The rows of Z fall into 3 groups, and each row is roughly a mix of its group's hidden directions.
Z:
[[ -2 -16 -25 -10 -19  26 -39  17 -10   4 -12]
 [ 24  -7   2  -8 -13  -3 -25  41  25  -1  16]
 [ -4  -9   5 -28   5 -18 -33 -13 -14  28 -24]
 [ 13 -22 -36  35   6 -20 -10   7   6   6 -16]
 [ 15  -5 -25  33  17   0  -6  -7 -22   3 -35]
 [  0   2 -22  41  15  -6  17 -16 -20  -7 -25]
 [ 16 -13 -13 -16 -13 -37 -28   9  24   9  11]
 [  7  14  20 -10  18 -12  40  -8  18 -15  26]
 [-12 -31  -5   6 -15 -16  20  31  19 -13  23]
 [-25 -12  -1 -36 -32   2 -12  12   8  24   5]
 [ -2   1   0  19   0  30 -11  -8 -42  12 -28]
 [  6  -2  11  -6   2 -18  32 -22  41   9  17]
 [  3 -11 -24  18   6  -8  -1 -29 -20  17 -37]
 [  3  -9   5 -14 -21 -15  -8  38  26  -9  28]
 [-16 -21  11 -34 -21   8   1   3 -38   4 -12]
 [-18 -23 -39   1 -24 -12 -18  14   2  20  -6]
 [ 22   5 -10  47  16 -13 -22  -5   6  -9 -12]
 [ -1   8   0   5  10  34 -12  -7 -42   2 -27]
 [-27  -2   0 -13 -24  16 -14   1 -43  -3 -16]
 [-25 -17  10 -12 -15 -12  10  -3 -37  13 -30]
 [-24   7 -16 -16 -28 -10  10  30   4 -20  26]
 [-11   2  23 -12  -1  29  31 -32   5  -6  19]
 [ 16   7 -24  32  13  16 -30  19 -18  -2 -14]
 [ -2  19  12 -21   5  34 -15  -9 -36   1 -19]
 [  1  18 -13 -18   5   5 -38  22 -31  -9 -16]
 [ -5   9 -25  16   8 -16 -11 -40  26  16  11]
 [ 12  17  29 -14  -1  -1  -7  -2  38  29  17]
 [ -4  20  33   7  17  15  40 -15  -5  -6 -14]
 [  4 -15   2   4  -7 -29  24 -30  28  22  12]
 [ 20   2 -14  11  20 -12   1 -40  10  22 -25]
 [ -4  -6 -26  -6  -6  29 -37  10 -25  -1 -19]
 [-15 -18  31 -14 -22   6  27   6   6 -17  28]
 [ 23  16  38  20  17   1   4  13  -7 -21 -22]
 [ -6 -19 -11 -20 -39   6  18   2  26   4  24]
 [  4   0 -25  28  -9  16 -45   5 -11  -6 -11]
 [ -5 -29 -22  -4 -18 -28 -14  31  -9 -18  -1]
 [  2   6  33 -30  -6  14  28   0   7 -17  28]
 [ 14 -12  28 -37  17 -18   6   6  25   7 -14]
 [ 31   7   9  34  19 -13  19  -5  30   2  -2]
 [ -3  -9 -17  -6  -3   7 -29   2 -42   6 -31]
 [ 18  11 -22  37  27   3  -2 -17   0  11 -25]
 [ -6   1  28   0  -3 -36  13 -36  18   8  10]
 [ -2 -13 -39   8   7 -13 -23 -17 -14  12 -31]
 [  8  -4  24  44 -18   5 -10  -7 -26 -15 -11]
 [-10 -21  -9   0 -20  -8  14  39  17 -18  26]
 [ -3  13  10   9   1 -17  41  -9  10 -20  34]
 [  2  -5  16 -17 -20 -24  -9  26  28  -8  31]
 [ 30  -7  -7  35  15 -23 -18  -5  -2   5 -27]
 [-22 -10  -4 -12 -11  29 -16  -8 -44  -3 -10]
 [  5  18 -17 -20 -14  18 -20 -15 -34 -24 -11]
 [-10 -14  22 -28 -22 -20  24  -4  19   5  26]
 [  6  -7 -22  20  13  10 -23  -1 -31   1 -37]
 [-24  -3   4 -10 -15   7  28  22  12 -21  36]
 [-21  -2  -5  31  24 -29  19 -10 -21  -5 -18]
 [  4   2 -22  -2   6   8 -40  21 -27  -9 -25]
 [-10 -38  16 -32 -28   4   1   2 -13 -13   9]
 [  9 -10 -23   8   6  -4 -16 -23 -21  21 -40]
 [ 12  11  22  19  -8  -3  18  -4  32  -6  39]
 [-15   2   1 -22  -3  11  -8  -2 -38 -41   4]
 [-21  -6   4 -33 -38  22  -7  12  -1   3  20]
 [ 24  17  10  31  26  20   6   8  18 -25  -1]
 [ 11  19   8   1   1  13 -10  44  10 -25  24]
 [  1   6  -8  17  18 -13  -3 -35 -20  19 -35]
 [  1  -9 -17 -16   4 -11 -36   1 -26  16 -33]
 [ 26 -12 -15  11  -5 -33 -13   3  33  16  14]
 [-14 -10 -29   6 -16  -7 -33  10 -24 -24 -15]
 [ 13   8  31 -10   2 -10  33 -14  34   4  17]
 [ -1  20  -2   2  20  17 -17  26 -33 -30  -5]
 [ 11  18   3 -13  11 -23  23 -14  41  18   8]
 [-23   1  -3  24   0 -17 -33  12 -19 -30 -13]
 [ -2 -22 -21  37   6 -25  14  29   7  -1  -6]
 [ 18   4 -17  27  18 -23   6 -26  26  19  -9]
 [ 12   7  -1  28  31  -4  11 -14 -30 -15 -26]
 [ -4  16  -2  -8  19 -41 -13  -4  38   9   2]
 [ 22  -7  11 -22  -2 -21 -48   1  -3   8 -12]
 [-22 -10  12 -28 -39   1  11  10   1 -11  26]
 [ 10 -11  15  25  11 -51  -7   5  15   2  -2]
 [ 17   5  30  15  12 -19  33 -10  25  -2  17]
 [  9 -10  -9  29  15  -4   9 -37 -14  11 -32]
 [ -5  -4   4  -3  -7  23 -35   1 -28  16 -34]
 [ 39  18  34  -9  16   4   3  18   9 -11 -13]
 [  3 -11 -26 -13   0 -42  -4  -8  32  15  -3]
 [ 12  -2 -18  23   4   8 -40  22 -24  -9 -16]
 [-24 -28 -23  -4 -10   2  11 -15 -32  15 -22]
 [  2  -4   4  -5  -1 -10  34 -16  42   7  26]
 [-26   4 -11 -33   6  -9  -5   0 -34 -19 -21]
 [  7   8  -4  13  16  10 -40  -5  -4  27 -33]
 [ 10  -4  -1  -2   6 -31 -39  14 -25 -20 -16]
 [ -2  -9   6 -24  -4   0   6 -15 -37  22 -35]
 [ 12   1 -20  38  26 -20  -9  -8  -9  -2 -27]
 [ -6 -13  11  -7 -24 -24  12  10  15 -31  33]
 [-11  -1  41 -35  -1  -3  28  -7 -14   5  -8]
 [-22  14  20 -40 -17   0 -17   2  19  17  12]
 [ 16   3 -20 -14   1 -27  -9  -5  43  16  17]
 [-17  -4  11 -47 -19  16  18   8   3   3  21]
 [ 13  -9  49   1  -8   1  -4  -4  14  31 -15]
 [-13  -9  -1 -30 -12  36   5  23 -30  -5   0]
 [-22  -4  -7 -17 -25  25 -21   7 -36  -8 -11]
 [ -4  18   2 -28   0  42 -12  -5 -27 -17   1]
 [-35 -23 -24  -8  -9  -7  19 -25 -15  14 -11]
 [-10  19 -10  -9   1  30 -22  17 -40   5 -12]
 [ -9   2 -25  -1   3  46  12  -2 -29  -9 -13]
 [ -2   0 -38   9  -3  41 -14   4 -19  16  -2]
 [-11  17  29 -21  -3 -26  -1 -15  25  25  16]
 [  2   9 -33  14  20   2 -28 -10 -16   4 -33]
 [-23 -30   7  -8 -26  -8  29  -6  10   0  29]
 [ 15  19  -9  42  22  18 -16 -13 -16  -2 -13]
 [-23 -38 -20  18 -12 -20  11  19  -6 -16  -6]
 [-18 -13 -20 -38 -23 -11  -1  15  13  10  25]]
One row of each group comes first, with its name. Which group is each row after those in?
[-15   1 -32  13  -6  -4 -21  -1  11  45  -8] | <45>
[ 12  20  -6 -11  24   7  11 -12 -15  22 -41] | <93>
[-13  15  31 -38   0 -19 -20 -19  -1  13   6] | <112>

[ 23 -26  11   0 -12 -21  26 -10  28  18  16] | <93>
[-16   8  -5  -5  -2  25 -26  28 -34 -21  -7] | <93>
[-12 -28 -42  13 -18   9 -10   5 -13  18  14] | <93>
[ -6   8  25 -50 -19  -1   4  -1   0  13  17] | <93>
[  6   4   4  20  14 -19  36 -14  39   2   6] | <93>
[-24  -6  13 -35 -21  26   9   6 -26  -1  11] | <93>
[ 18  14   1  44  17   3  22 -14  -9 -21  10] | <45>
[ -2  12 -21  42   8 -10  22  -8 -17 -23 -11] | <112>
[ -2  -8  -7   2 -10 -43   5 -13  34  16  19] | <93>
[-13 -17  -4  -5 -10  24  -8  23 -44 -11 -17] | <93>
[ 10  12 -19  41  27   0  -3 -13 -20  -1 -20] | <45>
